Points and heights
<1195>: [150  75 115 118 168 118 132 104 111 137 111 133 117 147  93 131 114  88
 141 134 143 167 152 114 101 130 119  86 146  76 156  71]  h=0.50
<1163>: [ 96 196 121 157  64 125 110 152 144 144 144 122 135 111 204 109 142 182
 122 109  97  72  95 116 172 127 148 204  92 210  36 210]  h=1.23
<848>: [153  84 127 111 188 118 135 101 109 154 123 132 125 152  91 128 104  73
 137 144 160 187 156 116  92 142 131  59 170  44 164  75]  h=1.19
<302>: [155  85 125 109 188 117 134 103 107 155 122 132 126 153  91 129 108  66
 139 145 163 195 155 115  91 141 136  60 174  46 162  68]  h=1.24
<82>: [121  83 125 150 113 132 117 107  99 113  98 105  65 140 124 173 133 125
 155 127 106 122 169  88 114 100 128 181 109 121  63  19]  h=1.25
<1364>: [126 141 149 123 115 135 130 140 136 119 142 134 153 118 129 118 124 146
 117 126 126 111 107 150 133 128 121 121 126 141 144 164]  h=0.56
<49>: [144  91 136 106 182 128 144 104 115 149 127 133 134 150  90 128 106  73
 135 143 163 183 151 127  92 151 138  62 167  45 172  82]  h=1.15
<1363>: [100 191 128 157  75 132 116 147 141 146 147 124 141 111 185 117 136 171
 124 121  98  76 103 118 161 123 136 186 106 197  66 203]  h=1.08
<600>: [149  68 110 122 165 113 127 103 110 135 108 132 112 147  95 134 119  89
 141 133 141 165 154 115 100 123 118  91 142  81 152  66]  h=0.30
<1048>: [126  93 113 135 129 127 121 112 117 119 107 117  95 135 115 148 133 118
 142 135 119 118 151 113 118 110 106 133 119 119 126  73]  h=0.05
<793>: [113 111 108 147 118 125 115 114 120 119 104 106  76 131 134 159 143 137
 143 138 103 103 153 101 123 107 108 171 109 144  85  68]  h=0.69
<796>: [147  96 144 106 184 130 145 106 115 153 135 133 137 151  90 126 101  69
 132 146 167 188 152 127  93 149 146  56 174  42 175  84]  h=1.23
<685>: [142  68 102 142 137 118 123 104 106 119  95 115  89 144 110 155 130  98
 145 129 122 148 164  97 106 108 118 128 119 103 113  44]  h=-0.08
<513>: [146 140 164 105 128 134 143 148 132 102 145 142 172 126 119 111 121 127
 107 108 142 148  99 164 136 142 137  91 132 114 182 164]  h=-0.35
<977>: [130  95 122 124 146 129 129 113 127 122 115 126 119 130 105 138 120 120
 142 130 129 122 141 130 118 126 110 111 128 105 151  96]  h=0.31
<400>: [117  97 112 148 119 129 116 109 117 114 100 105  69 134 130 165 141 128
 147 131 105 108 158  97 120 105 114 168 109 134  84  56]  h=0.57
<1160>: [137  72 108 139 136 120 126 107 111 118  99 115  85 145 112 158 133 107
 145 130 125 139 161  98 111 108 112 135 116 108 113  46]  h=-0.15
<927>: [145 156 156 108 120 133 139 156 135  99 147 141 176 119 129 107 125 134
 106 107 145 144  86 169 144 146 134  98 129 132 176 184]  h=-0.07
<1284>: [127  96 109 140 129 127 121 114 115 117 101 113  84 134 119 156 135 116
 144 134 115 118 155 106 114 106 108 144 114 124 112  65]  h=0.09
<132>: [142  72 105 136 140 116 124 107 111 123 100 120  96 143 105 149 130 107
 144 131 127 143 158 108 108 115 111 119 123 105 127  59]  h=-0.30
<937>: [110 110 111 148 115 127 114 116 122 116 103 107  71 131 135 158 142 138
 140 137 100  97 158 102 126 106 111 175 109 146  82  65]  h=0.78
<528>: [139  91 136 106 169 133 143 109 127 135 127 134 135 143  91 128 104  89
 135 133 152 162 145 136 104 144 130  74 157  65 177  94]  h=0.87
<1004>: [100 172  83 165  95 118 105 130 143 139 123 118  93 117 179 131 154 175
 132 127  95  80 127  95 162 116 132 211 101 205  39 149]  h=1.14
<323>: [100 216 136 129  99 141 127 179 146 146 163 136 176  96 161 107 144 167
 106 134 119  93  86 151 151 133 138 157 121 203 112 252]  h=0.93
<137>: [159  73 114 113 179 111 132 101 107 147 110 133 116 152  95 130 114  75
 140 137 153 182 157 110  93 130 122  74 158  66 156  63]  h=0.94
<77>: [148  89 133 111 185 124 141 103 112 149 127 135 131 151  91 129 104  76
 138 142 160 183 154 123  90 144 135  62 170  47 172  76]  h=1.15
<625>: [ 93 205 131 153  61 131 116 155 144 150 148 121 150 107 201 104 141 181
 122 111  99  66  91 124 173 129 150 198  95 202  41 225]  h=1.26
<810>: [117  89 116 150 118 127 115 111 104 111  97 107  64 136 130 170 137 127
 149 130 106 114 167  93 119 102 122 174 108 127  75  36]  h=0.91
<672>: [148  70 110 122 161 117 127 102 113 131 107 129 111 147  95 138 119  96
 143 132 139 156 155 117 103 122 117  97 137  86 152  69]  h=0.10
<408>: [156  67 108 121 170 108 129 100 108 138 105 130 111 149  97 134 118  80
 137 135 142 177 156 107  98 124 120  87 143  75 152  58]  h=0.55
<647>: [134 130 153 110 128 132 139 137 136 108 138 140 158 122 115 115 119 136
 116 120 135 130 110 158 132 135 124  99 131 119 165 156]  h=0.25
<615>: [107 206 138 129  97 139 126 169 145 143 166 139 176  98 159 107 141 166
 109 128 119  98  89 148 152 130 137 155 124 197 115 240]  h=0.57
<865>: [146  84 129 111 172 126 139 103 119 136 121 133 129 143  93 127 105  91
 141 137 150 164 148 125  97 140 124  78 157  67 170  84]  h=0.81
<22>: [142 103 151 101 157 137 147 115 132 130 133 136 145 140  97 118 108  90
 126 136 154 167 141 145 109 145 140  72 153  63 186 110]  h=0.78
<73>: [131 151 150 120 115 133 132 146 135 115 144 141 165 113 128 111 123 151
 110 119 133 124  98 157 139 132 125 114 127 142 156 178]  h=0.11
<441>: [140  88 129 110 168 128 141 105 120 142 124 134 129 147  91 130 104  88
 138 137 152 163 148 130 100 141 129  78 156  64 174  87]  h=0.87
<1260>: [149  76 120 118 168 117 133 103 114 137 115 133 122 145  93 133 111  88
 139 134 145 164 154 118  97 130 121  84 147  74 164  74]  h=0.61
<1281>: [127 138 149 120 118 136 133 138 137 115 140 134 154 118 128 116 121 143
 120 125 129 118 109 150 133 130 122 117 127 139 153 160]  h=0.56
<1041>: [148 128 165  96 134 131 147 142 127 109 141 138 167 132 116 112 116 108
 109 114 145 161 110 159 133 146 141  82 139  97 184 151]  h=-0.11
<936>: [137 104 148 104 155 138 148 118 129 127 129 136 145 137  97 122 109 100
 127 128 147 155 138 147 113 145 131  78 148  77 184 111]  h=0.60
<762>: [100 192 116 162  70 122 111 149 143 141 142 121 131 110 196 114 144 181
 124 112  96  74  97 109 170 119 143 203  96 207  39 199]  h=1.17
<589>: [110 118 109 145 116 128 114 116 125 117 106 108  77 130 136 154 141 139
 142 137 106  96 149 105 127 107 110 165 108 149  91  88]  h=0.74
<907>: [144  96 141 107 187 127 144 102 118 152 132 135 137 151  90 127 100  70
 134 145 167 187 152 128  91 151 144  59 178  40 173  83]  h=1.23
<283>: [141  88 133 113 168 128 139 107 123 136 125 131 131 141  91 132 107  93
 139 135 149 156 147 132 101 141 125  78 152  68 173  91]  h=0.78
<666>: [133 116 148 109 136 138 136 127 134 114 130 135 147 126 109 120 117 128
 126 125 135 132 122 148 123 135 123  95 134 106 172 130]  h=0.46
<220>: [146  76 116 119 167 122 133 106 114 137 112 129 120 147  94 134 114  93
 141 134 141 160 151 120 101 128 117  90 144  82 161  75]  h=0.38
<800>: [138 138 156 110 125 135 137 143 135 104 137 140 164 119 121 111 120 133
 113 115 138 139 105 161 136 137 129  98 132 119 173 166]  h=-0.08
<366>: [124 195 128 125 114 129 133 168 157 132 157 149 181 102 143  91 144 169
  94 121 145 117  76 171 161 149 140 135 125 185 153 251]  h=1.02
<465>: [102 169  92 163  95 117 107 129 142 140 127 115  95 117 172 133 152 172
 133 131  93  80 130  98 162 114 130 208 104 199  47 145]  h=1.10
<1316>: [100 120 101 155 112 126 110 116 126 123 103 110  63 124 145 157 143 154
 142 138  98  89 157  93 132 105 119 202 106 161  59  69]  h=1.08
<715>: [133  82 110 133 140 123 122 109 119 120 103 119  95 136 110 148 130 111
 142 133 124 130 154 112 110 112 110 127 123 113 129  71]  h=-0.14
<492>: [155  65 104 120 168 108 128 102 108 138 108 131 112 152  96 132 119  79
 137 137 141 176 160 110  98 121 121  85 145  73 147  62]  h=0.58
<1322>: [101 123 102 152 112 124 109 117 129 122 104 106  70 129 145 156 145 151
 138 136 100  90 154  97 134 109 114 190 108 161  66  79]  h=0.97
<359>: [ 91 205 134 156  66 133 115 158 146 150 153 121 149 106 201 105 143 180
 125 111  99  67  89 123 171 127 151 199  94 203  44 229]  h=1.26
<964>: [103 120 104 153 114 126 110 114 129 122 104 112  63 126 142 158 144 152
 140 140  96  89 156  92 133 107 119 197 105 162  58  70]  h=1.07
<1202>: [102 185 118 157  80 126 114 143 140 144 147 122 128 113 187 126 144 174
 126 123  96  80 108 112 161 120 136 195 106 198  54 186]  h=1.09
<376>: [ 97 216 137 135  93 143 126 168 141 149 163 136 168  98 169 111 144 164
 109 131 109  88  89 145 151 125 137 163 117 201 101 248]  h=1.00
<181>: [116 113 109 142 119 129 116 114 121 117 105 106  77 130 129 156 142 130
 145 137 106 102 152 109 124 108 107 164 111 142  93  75]  h=0.59
<153>: [158  69 112 113 179 107 131 106 104 147 111 134 118 155  95 132 115  69
 137 141 147 187 157 109  94 130 122  73 158  61 154  60]  h=1.02
<950>: [142  78 111 126 156 120 127 107 117 125 105 125 110 139 100 139 123 106
 142 132 134 143 150 117 109 121 112 105 130  96 149  76]  h=-0.04
<372>: [137  80 114 126 149 123 128 111 122 125 108 126 110 138 101 139 121 109
 143 132 131 139 150 123 111 121 112 110 131 101 150  81]  h=0.02
<935>: [135  96 139 106 162 135 142 112 126 131 126 136 138 138  94 124 108  99
 135 133 150 158 146 140 104 144 130  78 154  69 178 102]  h=0.75
<545>: [138 176 139 118 114 130 134 160 148 116 153 144 178 108 137  97 136 162
 100 113 148 130  81 171 154 147 139 115 128 162 162 221]  h=0.20
<868>: [152 174 149 107 117 127 139 156 143 105 152 138 180 117 136 102 138 140
 107 105 154 144  78 176 150 152 138 101 128 142 178 206]  h=0.95
<980>: [147 181 143 113 113 129 142 162 145 110 154 142 181 117 139  99 140 146
 101 107 155 140  77 174 154 149 141 103 129 149 177 219]  h=1.08
<670>: [119  83 117 149 119 130 119 108 104 115  97 105  66 141 127 172 136 123
 154 125 108 121 167  90 114 102 123 173 109 122  73  30]  h=0.92
<733>: [ 93 219 138 132  90 142 124 173 143 150 164 135 169  98 170 110 145 164
 110 130 109  85  86 143 152 127 137 168 118 202  96 251]  h=1.10
<435>: [ 98 155  81 163 102 121 106 122 143 138 114 116  75 121 164 140 152 172
 134 140  94  78 146  89 154 112 126 213 106 193  44 118]  h=1.14
<521>: [141 120 161  99 139 137 148 134 130 114 135 140 161 133 106 116 111 107
 118 122 146 156 122 156 124 144 139  83 143  88 183 136]  h=-0.01
<708>: [154  90 134 110 188 118 137 101 111 154 128 134 134 151  89 129 101  66
 138 146 163 186 154 120  91 145 136  57 176  41 166  73]  h=1.24
<1047>: [128 121 142 119 127 136 133 131 135 115 132 133 142 126 116 124 119 135
 127 128 132 120 124 147 127 131 115 109 128 122 160 136]  h=0.62
<675>: [132 177 143 123 111 135 130 159 146 122 157 148 178 108 138 101 134 162
 102 121 134 118  83 165 151 135 133 129 124 173 150 220]  h=-0.54
<385>: [ 97 200 127 157  63 128 116 153 145 145 146 125 142 109 201 108 140 180
 125 111  97  71  93 114 172 124 151 199  94 204  39 215]  h=1.23
<1300>: [108 205 137 131  99 142 127 168 146 142 163 138 175  98 159 109 144 169
 102 131 118  97  85 153 153 133 136 154 123 198 118 242]  h=0.53
<5>: [161  64 105 124 173 103 126 102 102 142 105 132 110 156  98 134 117  70
 136 139 147 187 160 103  93 122 122  78 150  69 143  55]  h=0.88
<280>: [137  98 144 105 157 134 142 115 130 131 126 135 140 140  96 123 105  99
 132 133 148 156 142 141 107 142 131  82 151  76 180 105]  h=0.69
<1059>: [151 175 145 110 115 130 137 158 141 105 150 140 175 117 139 100 139 142
 104 106 156 146  75 174 152 154 138 100 129 142 177 208]  h=1.02
<1150>: [134 139 153 114 123 134 135 143 136 112 142 140 161 119 122 113 121 140
 114 118 135 125 105 157 136 135 126 104 131 131 166 164]  h=0.23
<1185>: [151  93 139 108 191 125 140 100 115 157 131 131 135 151  88 129 101  67
 136 149 168 192 154 123  88 151 142  55 181  35 169  79]  h=1.29
<456>: [106 129  99 151 113 128 112 119 127 124 107 110  68 126 147 152 146 153
 139 142  99  89 151  98 137 107 117 198 106 162  65  82]  h=1.01
<883>: [135 184 139 123 113 132 134 160 152 125 157 150 180 107 137  96 140 162
 101 122 138 122  81 166 152 143 135 124 127 176 153 228]  h=-0.15
<803>: [101 166  94 159  96 122 107 129 139 141 126 115  96 117 170 134 149 170
 130 132  93  84 130  99 157 113 127 205 106 196  49 145]  h=1.09
<198>: [137 186 134 121 114 127 137 163 155 125 153 146 184 107 141  93 142 162
  96 118 150 127  76 172 160 151 140 122 126 174 164 241]  h=1.06
<313>: [102 193 133 156  76 131 119 149 141 143 151 123 141 110 189 116 140 173
 119 118  97  77  97 117 159 122 136 187 105 202  60 209]  h=1.10
<904>: [118 195 137 127 109 136 131 167 149 134 160 146 179  98 146  97 140 167
 102 127 129 109  81 159 154 138 137 142 124 189 140 241]  h=0.04
<878>: [152  61 101 130 156 113 128 103 108 130  99 130 100 147 103 137 125  89
 141 131 139 164 157 102 102 117 118 102 130  87 138  57]  h=0.08
<377>: [143 104 156 102 167 135 149 117 125 142 134 136 145 146  95 119 105  74
 124 137 159 179 147 139 101 151 149  57 167  51 180 100]  h=1.13
<930>: [102 202 140 146  79 139 121 157 142 150 159 128 156 104 179 118 138 168
 117 124 105  81  94 130 159 122 137 170 112 197  80 223]  h=1.05
<526>: [153 140 164  97 130 131 145 149 132 100 146 139 172 130 124 110 122 108
 103 108 146 161  99 161 134 150 143  82 136 102 186 163]  h=0.26
<1251>: [105 172 107 160  88 125 110 134 138 142 136 118 112 117 179 129 145 173
 127 127  96  82 117 106 159 117 131 198 107 196  57 166]  h=1.08
<1218>: [146 117 168  97 145 130 150 132 129 119 138 141 156 138 107 112 113  87
 110 124 151 171 126 151 117 148 147  69 146  72 187 128]  h=0.65
<369>: [132 162 149 120 114 133 134 154 140 117 152 144 171 108 135 105 130 156
 107 117 133 121  91 159 146 134 129 121 125 157 154 199]  h=-0.26
<321>: [107 105 112 152 112 128 112 113 116 115 102 107  60 131 137 165 139 141
 146 133  99  96 161  93 123 104 120 192 105 143  62  49]  h=1.06
<1068>: [107 139 103 153 110 126 114 121 132 130 116 108  82 124 148 149 146 151
 138 140  99  86 146 102 138 112 116 182 109 168  73 106]  h=0.95
<1352>: [158  72 112 117 175 111 132 101 106 143 110 135 117 151  93 129 114  77
 139 134 148 177 158 113  97 129 120  80 153  64 155  65]  h=0.78
<659>: [122 191 140 128 103 137 128 164 145 135 159 144 176 103 149 103 140 164
 103 127 127 109  86 156 153 134 136 143 124 185 136 232]  h=-0.18
<295>: [113 143 132 137 110 135 120 126 134 129 133 119 125 122 140 135 130 149
 132 134 112  94 124 126 135 122 111 145 119 152 117 143]  h=0.84
<1109>: [115 195 138 128 104 133 130 167 148 137 160 144 181 101 149 103 139 169
 106 129 124 107  84 156 154 133 137 146 123 191 133 236]  h=0.01
<684>: [141 116 162  97 141 138 147 133 132 115 135 139 157 137 105 115 113 102
 115 123 147 161 125 154 119 145 141  79 146  82 186 130]  h=0.18
<765>: [148 174 146 110 115 129 139 158 141 103 151 138 177 118 140 101 138 138
 105 104 152 144  77 177 154 153 138 100 129 142 181 211]  h=1.06
<1076>: [137 118 153 108 135 138 142 130 134 115 134 139 152 127 106 116 115 121
 119 122 142 142 124 153 120 138 128  89 138 100 174 135]  h=0.23
<706>: [125  79 125 149 116 132 116 108  95 118 100 104  64 140 127 174 129 128
 156 127 104 125 171  85 115  98 130 182 109 120  60  15]  h=1.32
<1056>: [107 190 140 147  84 141 120 151 136 143 160 125 152 109 173 119 136 164
 118 126 105  85 100 129 154 123 129 168 115 194  89 209]  h=0.97
<194>: [104 117 106 151 113 125 112 116 124 120 103 107  64 129 138 158 143 148
 141 140 100  93 157  93 131 107 118 195 106 156  61  66]  h=1.04
<748>: [ 98 150  84 163 104 121 105 120 142 139 114 116  77 122 163 143 148 167
 135 140  97  81 146  95 151 112 126 206 106 189  49 113]  h=1.10
<603>: [ 91 216 139 141  78 136 120 165 142 152 156 129 162  99 184 107 141 173
 121 122 101  72  89 133 161 124 142 180 107 201  72 238]  h=1.16
<817>: [134  81 110 136 142 120 125 111 114 120 102 119  96 137 107 150 129 109
 143 133 124 131 155 111 111 113 108 125 122 110 130  67]  h=-0.20
<866>: [125  80 117 150 115 129 119 106  98 117  99 105  65 142 127 171 136 118
 154 128 109 127 167  87 112 101 126 170 109 119  73  24]  h=1.05
<1226>: [139 150 154 111 120 133 134 152 136 110 147 142 171 114 127 105 124 143
 108 115 140 134  90 165 143 137 133 109 128 139 164 183]  h=-0.24
<160>: [ 99 198 129 156  73 131 116 153 144 145 149 126 142 110 190 115 140 177
 122 116  99  77  97 116 163 122 141 189 105 203  56 209]  h=1.11
<610>: [129  81 109 143 130 127 122 107 110 114  99 112  83 138 116 162 136 107
 147 131 116 130 161 102 112 107 111 141 114 115 107  51]  h=-0.02
<1333>: [112 107 110 144 117 127 115 112 120 115 104 105  71 133 131 162 143 129
 146 135 104 103 155  98 122 103 111 168 107 141  87  63]  h=0.65
<133>: [134 122 154 108 135 138 137 135 134 110 134 136 153 127 110 117 115 126
 117 122 138 138 116 157 127 137 127  97 134 108 175 143]  h=0.24
<1015>: [148 173 142 109 117 129 138 159 144 107 147 140 179 118 136 102 140 146
 102 107 152 142  78 173 152 151 140 102 129 146 177 210]  h=0.95
<951>: [145 178 136 118 115 129 136 160 147 116 153 143 178 111 138  98 144 151
  98 112 154 136  78 174 160 154 140 115 128 159 174 225]  h=1.07
<1136>: [114  88 118 148 116 129 114 110 107 113 100 106  60 135 130 171 133 133
 151 128 104 111 165  88 117  99 123 186 107 131  63  32]  h=1.13
<1138>: [133 100 141 111 149 136 140 119 132 122 124 135 138 136 100 124 110 115
 133 129 140 140 136 147 113 136 122  89 141  89 176 115]  h=0.53
<354>: [136 109 152 103 145 136 143 123 136 118 133 137 150 132 102 117 113 109
 121 124 144 150 130 153 118 143 135  84 141  87 183 125]  h=0.30
<534>: [ 98 150  83 159 105 121 108 116 139 138 114 117  72 124 160 145 152 166
 135 141  95  82 149  91 152 112 126 207 104 187  47 111]  h=1.12
<146>: [132 161 151 121 110 135 134 156 139 115 153 139 174 110 134 103 130 152
 107 119 134 122  87 159 146 135 132 121 127 154 154 196]  h=-0.29
<1299>: [144  91 138 107 173 128 143 102 119 146 128 132 136 147  89 128 108  87
 143 135 157 167 148 130  98 142 132  73 160  58 173  87]  h=0.97
<1344>: [137 132 155 110 127 136 137 141 135 109 138 138 157 123 115 114 119 133
 115 119 139 132 109 157 129 134 128  98 130 119 170 157]  h=0.20
<174>: [125 103 125 125 139 132 126 116 129 124 116 124 119 132 109 134 120 125
 141 133 124 118 140 132 115 122 105 115 127 115 145 103]  h=0.39
<1069>: [112  97 115 150 117 125 114 113 111 113  97 107  63 133 132 165 140 132
 147 133 103 103 163  91 119 102 119 182 108 136  70  44]  h=0.91
<1317>: [135  88 123 118 154 129 132 109 126 126 117 130 122 135  99 130 114 109
 142 131 135 136 143 131 109 128 112  98 137  92 162  89]  h=0.33
<703>: [138  94 140 106 169 134 142 109 122 138 129 135 135 143  90 130 104  88
 137 135 155 165 150 133  99 145 132  71 158  64 177  95]  h=0.91
<1039>: [141  77 119 123 157 121 131 107 118 127 112 131 116 142  99 136 118 100
 143 132 137 146 151 122 107 123 112  98 138  90 158  77]  h=0.13
<338>: [102 189  94 163  79 114 105 144 139 139 132 119 113 113 195 124 151 179
 130 115  94  82 106  97 170 119 142 212  93 210  31 178]  h=1.19
<1357>: [152 135 166  98 135 133 146 147 129 102 145 139 171 129 118 109 115 107
 105 111 145 164 104 161 132 148 143  82 136  95 183 152]  h=0.24
Bottom of the valley
Which row is the lowest point of the valley that each row below runs down into?
<1160>  drains to <132>
<1284>  drains to <132>
<526>  drains to <513>
<1364>  drains to <675>
<935>  drains to <513>
<73>  drains to <675>
<904>  drains to <675>
<354>  drains to <513>
<685>  drains to <132>
